[[-0.49 -2.05 -1.33  3.10  1.52 -4.41 -3.30]
 [ 1.30  5.28  1.10 -3.58  1.00  6.49  5.73]
 [ 0.93  1.44  0.99 -0.73  0.55  2.35  1.54]] Out: 5.28

[ 2.48 -2.21  0.72  6.76 -0.74] Out: 0.72

[-6.86 -1.00 -2.44  3.88 -2.95 -3.00  6.62] Out: -1.00

[-3.02 -6.79  4.53 -3.64 -6.48  1.64] Out: -3.02

[-1.15 -5.01  4.42 -8.09] Out: -5.01

[[ 0.11  4.67 -4.84 -3.75 -1.87 -4.65 -2.39]
 [ 2.11  2.12 -3.39 -3.25 -2.44 -4.96  0.58]
 [-4.15 -1.07 -1.76 -2.98 -3.68 -7.90 -1.49]] Out: 2.11

[[-2.86  5.22  2.61 -5.79  3.69 -2.22  5.61]
 [-6.87  1.82  0.56  8.40 -6.23 -2.22  5.76]] Out: 5.61

[ 4.16  5.94 -1.60 -0.96] Out: -0.96
---
[[-1.22 -1.19  4.09  4.34 -0.06 -2.37 -0.72]
 [-5.85 -6.20  4.52  0.96  5.72  4.22  7.50]
 [-0.98 -4.00 -3.73  5.15  3.81 -0.43  5.61]] -> 3.81

[[ 7.92 -1.55  5.06  0.79]
 [ 0.81  4.39 -2.35 -4.07]
 [-5.11 -2.65 -0.29  5.82]] -> -2.65

[[-1.67  0.01  1.38 -7.43 -1.36  0.12]
 [-2.19 -2.26  4.92 -4.89  6.25  7.73]
 [-1.85  4.31 -2.33  0.71  1.83 -0.20]] -> 0.71

[[ 5.82 -5.99  5.46 -4.67 -3.25]
 [ 5.95 -6.06 -4.62 -4.33 -4.18]
 [ 5.20 -6.99 -8.16 -2.34 -3.86]] -> -8.16

[[-5.95 -0.18 -0.80  0.75 -2.78  0.28]
 [-1.86 -2.58  1.28 -2.83 -0.75 -3.10]
 [-0.17  0.45  0.40  0.55  0.41  0.61]] -> 0.55

[[ 0.95  0.83  2.21  0.44 -0.80  0.52  0.29]
 [ 0.11  0.37  0.48  0.07 -0.14 -0.02  0.13]
 [ 6.81  3.99  0.75 -4.49 -2.07  0.53 -0.10]] -> -2.07

[[ 2.77  1.32  1.03  0.73]
 [ 1.71  3.58 -4.44 -5.27]
 [ 3.41 -7.93 -3.15  6.63]] -> -7.93

[[ 6.55 -3.57  5.90 -3.74]
 [-5.25  4.24 -0.77  2.33]
 [-1.89  0.99 -1.52 -0.24]] -> 0.99

[[ 0.93  2.52 -6.57 -3.44 -3.97 -5.70]
 [ 0.95  2.57  1.80  0.31  2.78  2.55]
 [-4.90 -3.60  0.88 -3.60  3.37  2.22]] -> -3.60

[[ 0.34  4.06 -2.59 -1.23 -3.74]
 [-4.21  7.23  1.56 -1.27 -0.54]
 [-1.76  4.87 -0.52 -2.73  0.81]] -> -0.52
---
792	501	240	186 ans = 240
4684	5399	4043	9285	2989	5457	3430 ans = 5457
1	9	6	6 ans = 6
57	-720	204	699	-810 ans = 699
347	-257	710	-589 ans = 710
7031	8600	2105	9022	4225 ans = 9022
5184	2078	9380	5865	5931 ans = 5865
---
array([-177, -146,  361, -876,  199,  535, -369]) ==> 535, -876

array([3247, 8654, 6985, 6072]) ==> 8654, 3247

array([[ 20,   6,   8,  20,  31],
       [-27, -21, -17,  22,  35]]) ==> 35, -27

array([284,  14, 118, 986]) ==> 986, 14

array([-31, -38,  50,  -5]) ==> 50, -38

array([[34, 67, 39, 46, 88],
       [41, 25, 95, 30, 68],
       [68, 69, 36, 94, 31]]) ==> 95, 25

array([[-15, -14,  27, -40,   4],
       [-20,  -2,  14, -43,  -7],
       [-39, -13,  14, -48,  24]]) ==> 27, -48

array([-39,  11,  38,  24]) ==> 38, -39
---
[[ 1.41 -7.40  1.96 -8.16]
 [-1.76 -0.68  0.24  1.09]
 [-0.71 -2.00  3.55  0.66]] ==> -1.76

[[ 4.35 -2.15  6.23  6.06  2.70  3.18]
 [ 5.27  4.27 -4.22 -4.32 -5.72  0.11]] ==> 5.27

[[-1.51 -3.64  7.24 -2.34  1.31]
 [-2.27 -2.13  2.78 -4.06  2.47]
 [-3.23 -0.56 -1.32 -4.25  1.87]] ==> -2.27

[[ 4.65 -0.88 -2.95  2.11  1.96 -5.73  1.21]
 [ 6.39  1.62 -1.03 -1.40 -1.40 -2.13 -3.57]] ==> 6.39

[[ 6.28 -2.27  5.64 -4.32]
 [ 1.66 -4.69  7.31 -5.00]] ==> 1.66

[[-6.02  0.87  3.10 -7.74]
 [ 3.30 -4.83 -3.20  4.20]] ==> 3.30
---
[[-5.63  0.56 -0.59 -4.34  6.46  5.02  0.78]
 [-5.11  2.84 -2.06  6.88 -4.82  2.24 -0.66]
 [-2.01  4.53  7.29 -5.26 -4.13 -4.58 -1.02]] Answer: 6.46

[[-4.28 -5.93 -0.86 -0.27  0.00]
 [-5.11 -7.85  0.58  1.99  0.35]
 [-6.24 -2.29  7.45  1.99  0.06]] Answer: -0.86

[[ 1.82 -3.00 -4.64  0.87]
 [-2.54  1.46 -8.13 -1.71]
 [ 2.91  2.73 -4.02 -2.37]] Answer: -3.00

[[ 6.60 -1.96  4.88 -5.20 -7.33  4.24  0.51]
 [ 0.04 -0.04  0.00  0.02 -0.01  0.01  0.04]
 [ 2.75  2.72  4.95 -7.75 -6.51  2.86 -4.26]] Answer: -7.33

[[-3.23 -3.94 -6.39 -3.03 -0.53]
 [-4.50 -0.19  1.97  2.15 -1.23]
 [-1.82  4.01 -2.46 -4.36 -5.19]] Answer: -6.39

[[ 3.48 -0.30  1.02 -2.90 -3.89  3.85  4.05]
 [ 0.40  0.41  1.67  1.65 -3.00 -1.59 -8.00]
 [ 0.13 -0.16  3.14 -3.76 -4.26 -1.84 -2.89]] Answer: -3.89

[[-3.59  4.07  2.01 -0.41]
 [ 2.24  5.05 -2.24 -2.15]
 [-1.98  0.61 -6.43 -3.66]] Answer: 4.07

[[-3.81 -0.73  2.25  0.36  2.63  6.71]
 [ 0.31 -2.08 -2.29 -0.76  1.27 -0.51]
 [-1.33 -3.51 -1.43  0.44  3.65  1.26]] Answer: 0.36
---
[[-6.62  1.84  1.82 -7.19 -3.13  1.79]
 [ 0.83  1.47 -1.44  1.32 -0.72  0.09]
 [-2.12  4.02 -0.58  1.95 -7.71  1.66]] 1.32

[[-7.06  0.06  0.55 -1.93]
 [-3.07  0.03  2.35  0.04]
 [ 3.76 -1.31 -3.57  0.47]] 0.03

[[-6.14 -2.41  2.51  3.23  2.75  1.80  2.35]
 [ 0.09 -1.02  2.21 -0.53 -0.43  6.65  3.81]
 [-0.01 -3.71 -2.62  6.60 -3.08 -2.78 -4.83]] -0.43

[[ 7.60 -3.09 -1.87  5.39  1.15 -1.90]
 [-1.80 -2.30 -0.83 -1.84 -0.20 -0.29]
 [-1.00  1.02  1.37 -0.73 -2.22 -0.11]] -1.84

[[ 0.19  1.46  2.98  1.23  7.03]
 [-3.03 -5.10  2.21  0.13  0.79]
 [-1.13 -2.66 -2.42 -4.80 -0.40]] 2.21

[[-0.66  7.58 -5.27  1.95  5.86 -3.75 -6.55]
 [-1.44  1.57 -0.68 -0.68  0.12 -3.13 -0.76]
 [-1.67 -3.49  2.25 -0.60 -3.06  1.50  2.39]] 0.12
---
[0.080, -0.186, -0.164, 0.089, 0.095] gives 0.080
[[-0.061, 0.040, 0.116, 0.070], [0.064, 0.026, -0.172, -0.115]] gives 0.070
[[-0.02, -0.01, 0.08, 0.06, 0.04, 0.05, 0.03], [-0.12, -0.01, 0.17, 0.09, 0.10, 0.06, -0.10]] gives 0.17
[0.19, 0.12, 0.12, -0.02, -0.11] gives 0.19
[-0.10, 0.10, -0.03, -0.12, -0.07, -0.09] gives 0.10
[[-0.1, -1.0, 2.2, 0.4, 0.9, 0.3], [-0.4, 0.0, 0.8, 0.4, -0.7, -2.0]] gives 0.0
---
-0.03,3.37,-0.08,3.60,0.42,4.96,4.69
-1.12,3.01,-1.24,2.39,1.02,7.17,0.00
-0.40,1.72,0.00,-1.77,5.47,0.00,3.08
--> 4.69

-2.52,-5.71,-1.72,6.43,-1.92,-4.01
1.41,7.21,1.40,-4.44,1.26,2.87
-2.44,-5.41,-1.90,6.18,-2.29,-4.34
--> -4.01

1.94,1.17,5.80,1.50,-4.62,-5.01
-0.88,0.19,4.90,4.19,2.38,6.27
6.45,-4.52,3.21,-0.73,-3.51,-1.74
--> -5.01

-1.01,0.12,-1.52,-2.17
-1.33,0.97,-1.92,-0.25
2.00,-7.11,-1.32,0.46
--> -2.17

-4.77,0.61,5.12,-0.32,-2.73,-6.62
-4.78,1.49,4.34,0.07,-7.13,-3.60
-3.57,2.54,4.53,-0.08,6.60,-6.07
--> -6.62

-1.03,5.58,5.95,-1.83,-2.13,5.64
4.13,-5.50,-5.58,4.52,4.71,-5.48
-0.39,2.89,3.24,-0.57,-0.61,3.03
--> 5.64

0.67,-1.99,6.66,-6.92,-1.62,1.52
-1.95,-0.43,-0.65,3.88,-1.96,-1.26
-0.31,-1.69,-4.06,-1.19,2.12,-5.05
--> 1.52
---
Input: [2.56 2.50 7.38 6.00]
Output: 2.50
Input: [ 5.23  4.42 -7.57 -2.72 -2.19]
Output: 4.42
Input: [ 0.30 -7.67  4.13 -3.03]
Output: -7.67
Input: [ 3.10  0.89 -0.43 -1.13 -5.63 -3.12  7.64]
Output: 0.89
Input: [6.46 2.23 1.35 2.43]
Output: 2.23
Input: [-5.38 -6.35  3.70  2.14  5.10]
Output: -6.35
Input: [6.40 6.74 0.78 1.43 3.49 5.68 0.91]
Output: 6.74
Input: [ 3.91 -3.94 -3.04  6.64]
Output: -3.94
